Named moves, each a turn or a mirror, and the order they were made in; the first pair answered:
Sig (before -> after):
[ -7  -7   9  29  29 -28  20  19 -31 -18 -11 -59   1 -16 -13]  ->  [ 11   6  14  31  37 -36   6  28 -32 -18 -14 -45   7  -2 -27]
[-19 -11   6 -19   6   5  15  -4 -16   0 -14 -44  -5   0   1]  ->  [ 14  17  11 -14  20  -2 -13   2 -11  -2 -12 -18   8  20 -29]
[  7  13 -20   5 -16  15 -31  -3  20   1 -23  39   2  18   4]  ->  [-19 -12 -26   5 -33  24  -5 -12  16   2 -22  20 -13   0  29]
[  2  -4   0 -30   0  11  12  36  20  20 -19  47 -12  27  38]  ->  [ -6  -6  -1 -29  -4  16  21  37  16  22 -17  43 -14  24  43]
piv (before -> after):
[  8  -1  14   5  35 -15   7   2 -16  -8  -4  -9  29  -4 -17]  ->  [-25 -27 -13   1   0  15  16 -15   4  -5 -15   7   6 -19  29]
[ 23   9   5  19 -65  28 -15  -5   5   5 -24  18  19  20  -4]  ->  [ 35  17  18  22 -55  17 -24  -2  -4   6 -19  12  28  21 -19]
[ 12 -13 -27  20  36 -27 -21 -36  -8 -39  -2  16 -15  25 -30]  ->  [ -2 -30 -46  19  11 -10 -14 -40   5 -37  -7  24 -28  19  -9]
Guse (before -> after):
[ -1  15 -16   9  -4  10 -23 -22   7  -8   5  13  -6   2 -25]  ->  [ 18  19   1   7  24 -15 -15  16  -8   1   3   0   7  20 -20]
[10  2  1  8  9 -1  6 10 -8  2 -3  8  6  5  6]  ->  [  0 -10   2  10   1   3  12   5 -10   1   0  -1   0   0  11]
[-36 -39   5  -9  -2 -10  48  -5 -20   5   4 -62 -18 -24  36]  ->  [-27  -2 -43   6 -47  38 -15 -58  19  -9   3  21 -23 -29  -3]
[  2  14   2   8   0   4 -21 -11  -1  -3  12  -8  10  -6 -28]  ->  [  8  10  10   7  15  -7 -12  -1  -9  -3  12 -16  11   1 -17]

Between the rows of a pair lie 2 to 3 moves.
[ 11 -20 -15 -19   6  -5  19  50  -8  20 -23  -2 -12  29  36]  ->  [-23 -26  -7  -2   6   0  25 -13 -30   6   5 -58 -18 -25  -9] => Guse then piv then Guse
[-12  -9   8   8  -2   0  16   5   8  -1  -7   1  -7   2  14]  ->  [ -7   5   6  16  -8   7   4 -12  14 -10  -2  13  -4  -7  -6] => piv then Guse then Guse
[ -7  -2  -4  12   5  -7 -12 -61  -6 -28   9 -40  10 -56 -31]  ->  [ 41  39 -15  12   8 -12 -52 -15  21 -20  -9  37  25   3 -33] => Sig then piv then Guse
[ 16  -5  33 -16  32 -15  -8  25 -14  -9  45 -23   7 -26 -79]  ->  [-37 -53   6 -22  -4  10  33  -1  -3  -7  35 -49 -25 -59 -17] => Sig then piv
[ -7   6 -21 -13   3 -13   2  35  -5  16  12 -18 -15   7  57]  ->  [ 16  39 -29  -5   1  -3 -33  26   8   9  14  21  -2  22  13] => Guse then Sig
[ 17  15 -25   0  -7  24 -33 -10  14  -8  -1  42  -4  11 -10]  ->  [  8   2  16   1  36 -10   5  -4 -29  -6  13 -35   5 -14 -23] => Sig then piv then Guse
[-14 -21  -4 -10 -33  11   1 -20  -2  14   6 -13 -21 -22  32]  ->  [  8 -11  28 -15   3 -20   9  20 -21  22   9 -29 -10  -7  23] => Sig then Guse then Sig
[ 14  20  10 -13  38  -2 -17  24  -3  17 -10   8 -21   6 -43]  ->  [-15  -9 -20 -16  -2  23   5  22  22  25 -27  19 -43   1  19] => piv then Guse then Sig
[-21 -31   4   1  -3  -4  35   4 -11   1  -1 -27 -15 -13  33]  ->  [ -6 -11 -22   4 -25  13   5   5  22   0 -13  33 -15  12  32] => Sig then piv
[-20 -16  -8   6 -25  10  16 -33   7   2 -14 -10 -23 -21  27]  ->  [-10 -17  -4   1 -17   3  21   4  11  13 -25   1 -21   6  50] => Sig then Guse then piv
[-14 -27  11  -9   4 -22  36  27  -6  14  -4 -25  -2   0  42]  ->  [-35 -29 -18  -2 -29   6  20 -27   6   1   4 -17 -11 -33  21] => piv then Guse
[-22 -33  -2  -3  -8  -1  34  20 -12  11   1 -34 -12 -13  42]  ->  [ 19   0  28   3  28 -27  13  38 -28   7   7 -33  13   1  -8] => piv then Sig
[ 19  26 -30  -5 -24  20 -31   9  37  -6 -10  57  -3  25   6]  ->  [ 28   5  25 -15  31 -34  16  62 -10   5  -1 -22   9  28  18] => piv then Guse
[-15   8 -37   8 -26  43 -35 -42  23 -20  45  14   4  -7 -67]  ->  [-40 -17 -35   5 -33  43 -10 -52  13 -20  45 -16  -5 -25 -51] => piv then Sig
[ 17  29  -2  10 -14 -13 -27 -15   6   6  -3  19   6   5 -29]  ->  [-18 -16   0  -7 -24 -14  24   3   0  18 -14 -18  -9  -2  35] => piv then Guse then Sig
[-11  40 -12  -4  19   0   2  -4 -18  -3  20   0   5  10 -46]  ->  [  0  37 -10 -11  26  -8   4  32 -13   8   7   8   5  33 -18] => piv then Sig then Guse
[-48 -27  -5 -11 -10  -5  33   3 -17   5 -13 -30 -15 -16  43]  ->  [ -3   2  18 -17  24 -30  16  52 -18  12 -18 -12   8  27  31] => Guse then Guse then Guse
[-24 -38   6  -5  26  -6   3  21 -28  28   2  -1   5  -8 -21]  ->  [-34 -46 -11  -4   0  12   6  17 -16  31  -4  15  -4 -13   1] => Sig then piv
[ 26  33  11   5  12  -1 -34   2   3  -6   3  23  14  15 -47]  ->  [-30 -33   7  -5  -2   7  35   7  -9   5  -7 -40 -18 -16  32] => Guse then Sig then piv
[ -3 -18   4 -12   2   1   9  24 -29   3  -1  -3   0 -22  17]  ->  [ -4  -6   7  -8  -1   6   1   6 -34  -4   9  -9   1 -32 -10] => Guse then piv then Sig
[ 29  44  41 -20  41 -56  -6  19 -21   8 -21 -46  19 -11 -50]  ->  [ 37  59 -11 -19 -10 -10 -51  19  33   6 -46  54  10  22 -26] => piv then Sig
[ 17  27   7   4   7 -19  -6  21   0  -4   8  11   7   1 -17]  ->  [  3  13 -19   5 -17   2  -4  11  20  -5   3  34  -7   1   9] => piv then Sig
[-25 -17 -13   8 -25  29   9 -38   9  -2   9  -8  -7 -25  10]  ->  [  4  12 -22  13 -20  30 -24 -26  25  -4   6  34   3   3 -11] => Sig then piv
[ 16  18  -5  -8  -2   8 -17  -3   8   1   0  24   3  11 -28]  ->  [ -6  -7 -16 -13 -20  16   3   3  16   4  -9  18 -13   8  17] => Guse then piv then Guse
[-42 -26  -5 -11 -20  21   0  -6  21  -5   0 -13 -16 -24  27]  ->  [-21 -13  31 -12  25 -13   1   7 -10  -2  15 -47   0 -25 -14] => piv then Sig
[ 15   8  12  18   7 -27   8 -14 -21  19   6 -44  11 -20  15]  ->  [  4   4 -17  20 -24   2  -2 -45   0   8   4 -19   0 -30  21] => Guse then Guse then Sig
[ -5 -11 -31   7 -23  13   8 -28   5   2 -17  21 -15 -15  31]  ->  [-13 -20 -11   4  -4  -3  27 -29 -13   3  -8 -21 -15 -25  27] => piv then Guse then piv
[-18  -9  28   6  16 -17  27 -22 -33  -2  10 -54  -2 -34  -4]  ->  [ 21  43   5  13   4  -5 -35 -20   1  -7   3  32  15   5 -50] => Guse then Guse
[ -5 -21  -6 -26   2  28  25  66  40  23 -41  33 -16 -28  64]  ->  [ 47  24  39 -21  62 -13   0  82  11  18 -20  17  20 -14 -19] => Guse then piv
[-36 -33 -16  -2 -11  13  27 -26  -6   4  30 -14 -29 -30  20]  ->  [ 16  23 -16   5   9   6 -30 -17   4  -3  35  43   0   5 -44] => Guse then piv
[ -7 -31  -6 -13 -12 -10  -7  -5  -1 -12  -1 -34  -1  -2  -6]  ->  [ -3 -29 -19 -13 -26   4 -18  -6  14 -10  -9  -5  -2   9  -1] => Sig then piv
[ 21   1  17  -7  25  -8   7  57 -16  12 -14  -1   7  17  15]  ->  [ 31  22  15  -1  24  -3 -16  39 -11   8  -7  18  15  18 -25] => Guse then Sig
[ -5 -15 -31  -2 -39  28  -9 -28  29   0 -19  40 -18  11  24]  ->  [-11 -35   0 -13  -9  -3  31  20   3  15 -21  -7 -20  20  57] => Sig then Guse then Sig
[  1 -17   7  -3   5 -15   6 -12 -26  15   6 -37   4   7  24]  ->  [  8   2 -18   4 -18  10 -32 -38   1   6   4  15   4  15  -3] => Guse then Sig then piv
[-33 -20  -9 -12 -14  18   5 -20   9   4  18 -12   1 -22  18]  ->  [-18   0  -2  -4   1  11 -11 -34   1  -5  23 -15  15 -23 -23] => piv then Sig then Guse
[-45 -44 -15  -4 -12 -10  38 -17 -19  15  18 -60 -21 -21  33]  ->  [ -8  12 -51  10 -41  21 -43 -44  20  -2  17  44  -8   6 -29] => Guse then Sig
[-10 -33  12  -5  12   1  29  44  -3   7 -10 -15   5  17  31]  ->  [-37 -40  -5   1 -13  25  24  -4   6  -4   2 -16  -5 -15  23] => piv then Guse
[-20 -25 -24  -8 -20  28  13 -15  -2  17 -21  26 -14  -6  53]  ->  [ -9 -30  -3 -13   5   3  30  16 -18  26 -21   3  -9   7  63] => Guse then Guse then Guse
[ -6 -19   8  -9   3 -16  43  24 -20   9 -20 -32   2   2  30]  ->  [-29 -25 -17   4 -32  17  23 -28  -4  -5 -13 -18 -17 -28  14] => piv then Guse
[-57 -32  -3   6 -30  26  17 -37 -12 -40 -13 -23 -38 -25  25]  ->  [-15  10 -21   8 -32  40 -35 -19  23 -45 -23  59 -21  17  -1] => Sig then piv
[ 14  37   3 -21  17   3 -39  42  39 -24 -23  52   0  39 -24]  ->  [-37  11 -29 -14 -32  39 -31 -29  50 -35 -20  37 -24 -13 -19] => Guse then Guse then Guse
[-10 -15  -2  -7  -1  11   3 -20   2   5   5 -32   5 -10  -2]  ->  [ 12  -1  10  -7  15   1  -6   0  -3   5   2 -28  18   5 -16] => Sig then Guse
[-32 -28   1 -10  -7 -14  38   6  -7  -2 -12 -39 -10 -15  39]  ->  [ 19  32  14  10  15 -25 -24 -11 -12 -18   2   0  19   4 -60] => Guse then piv
[  9  -8  24   2  21 -20  17   5  -9   6  17 -34   7  13  -6]  ->  [  1   3   3  11  -3   4  -7 -39   3  -9  21  -7   6  -9 -34] => Guse then piv then Guse
[ -8 -28  12  -3  -5  -6  36  26  -6  13 -26  -1 -34   7  34]  ->  [ 12   8  -8   4 -19  14  -3  14  17   4 -23  54 -31  19   7] => Guse then Guse
[ -6  34  33   0   2 -38   4  15 -12 -18  15  -1 -15   9 -17]  ->  [-30  17   7   2 -29 -14   3 -23   0 -23  14   3 -31 -11  -7] => Sig then Guse
[ 12 -11  11  -2  27 -15  60  36 -31   2  -7 -58  -3  -4  20]  ->  [ 27  35 -46  10 -27  37 -15 -21  18 -20  -9  47  -3   5 -31] => Guse then Guse
[ 31  20  11  -5  32 -19 -12  27  -2  -1 -14  10  11  15 -15]  ->  [ 15   6 -22  -5  -4   8 -15  18  21   0 -26  41  -4  18  22] => piv then Sig
[ -2   5  -8  23 -24  16  -8  16  11  -2 -11  26  19 -16  20]  ->  [-15  -7   3  26 -19  12  10  -7  -9  -4  -4 -17  19 -42  10] => piv then Guse then Guse
[-27 -17 -19   0  -5  -5  16 -16   3 -19 -17  -2 -11 -10  57]  ->  [-24 -17  -3   0  14 -22  24 -12 -14 -17 -10 -32  -6 -17  44] => piv then Sig then piv
[  0   8 -32   8 -31  24 -22  -6  27  -2  -8  55  -7  12   7]  ->  [-22 -22 -29   3 -32  25  13   1  22  -1 -11  21 -18  -4  46] => Guse then Sig then Guse
[-11 -66 -20 -18  -1  11  26  29   2  11   8  23 -15   4  22]  ->  [ -1 -59   9 -17  27 -13  33  33 -17  11  15 -12  -2  -1  -2] => piv then Sig
[ 28  -3   1  10  11 -11 -27  29  14   4 -10  32  23  22   2]  ->  [ 29  -2  14  11  26 -22 -21  29   1   3  -4  12  29  20  -5] => piv then Sig then piv
[  3  17 -13  14 -28  -6 -22 -22   4  -1  11  39   4  -1  -9]  ->  [  3  -1  -8   1 -21 -15   2  19   3  11   0  32   0  18  41] => Guse then piv then Guse
[  7  -4 -22 -10 -21  38   3 -15   3  -1   5  11   0   2  18]  ->  [  7 -11  -1 -16   6  13  27  11 -20   8   7 -26   2   4  25] => Sig then Guse then Guse
[ 29  30 -15 -15  -3  12 -34   7   5  -5  -8  32  11  40 -20]  ->  [ -2 -15  -5 -23   0   5  22  28  -8  10 -13 -20  -7  31  52] => piv then Guse then Sig
[ 16  20  24   5  18 -18 -17 -18 -21  -2  15 -21  13  -9 -47]  ->  [-26 -14   9   1  -2   2  13 -40 -18  -1  15 -43 -10 -36  -5] => Sig then piv
[ -1  -8  24  21  24  -3   9 -29  -2  10  21 -43   6 -11 -35]  ->  [  5  13   2  25   3  16 -19 -47  23  -1  17   5   6  -2 -45] => Guse then piv then Sig
[ 37   7  34  -1   0 -56  -5  45  -3  12   0 -19 -28  44  67]  ->  [ -4   8 -21  19 -67   9 -35 -45  34 -15   4  20 -51  -1  51] => Guse then Guse
[-16  11 -34  -4 -17  28 -19 -65   1 -20 -16  40  16 -17 -15]  ->  [-10   9   4  -1  25  -7   0 -57 -40 -19   2 -17  30 -27 -42] => piv then Sig then piv
[ 14  -1  20  -7  24 -16   7  14 -15  12  -4 -29   6  -1  -4]  ->  [ 19   8  -9  -4  -2   8 -20  15  15   9 -15  30   2  19   7] => piv then Guse then Guse
[ 16   5 -28  -8 -14   8 -23  30  49  12 -19  42   4  13  18]  ->  [ 33  20  12  -6  31 -30 -18  39  15  10  -3  -3  26  10 -22] => Sig then piv
[ 33  29  29  -8  44 -39   7  14 -34  12   9 -18  26  17 -28]  ->  [ 25  29 -30  -9 -18  13 -19   6  21  11 -14  68  12  33  19] => piv then Sig then piv
[-26 -10 -21 -15   2  -9  11  34  -3 -15 -19 -32   3  20  61]  ->  [ 15  33   3  -7  33 -27 -22  26 -15 -24   1 -32  27  26 -22] => Guse then piv
[ -6  -8  24 -18  39 -33  22  65   6  19  39  -2  24  45  19]  ->  [  4  -2  17 -17  37 -32  17  67  14  15  38  15  23  56  18] => Sig then piv then Sig
[ 44  26  -6 -17 -12  17 -15   3   6  -4  -5  83  25   2   3]  ->  [ 52  29  13 -18   9   2 -13  20  -2  -1  -4  71  33  10  -5] => Sig then Guse then piv
[  1   2  -7  13   1 -26 -17  16   0  -3 -14  33 -11  31   6]  ->  [  1  -3  13  17  19 -44  -3   5 -25  -6  -1 -12  -6   9 -18] => Guse then Guse then piv
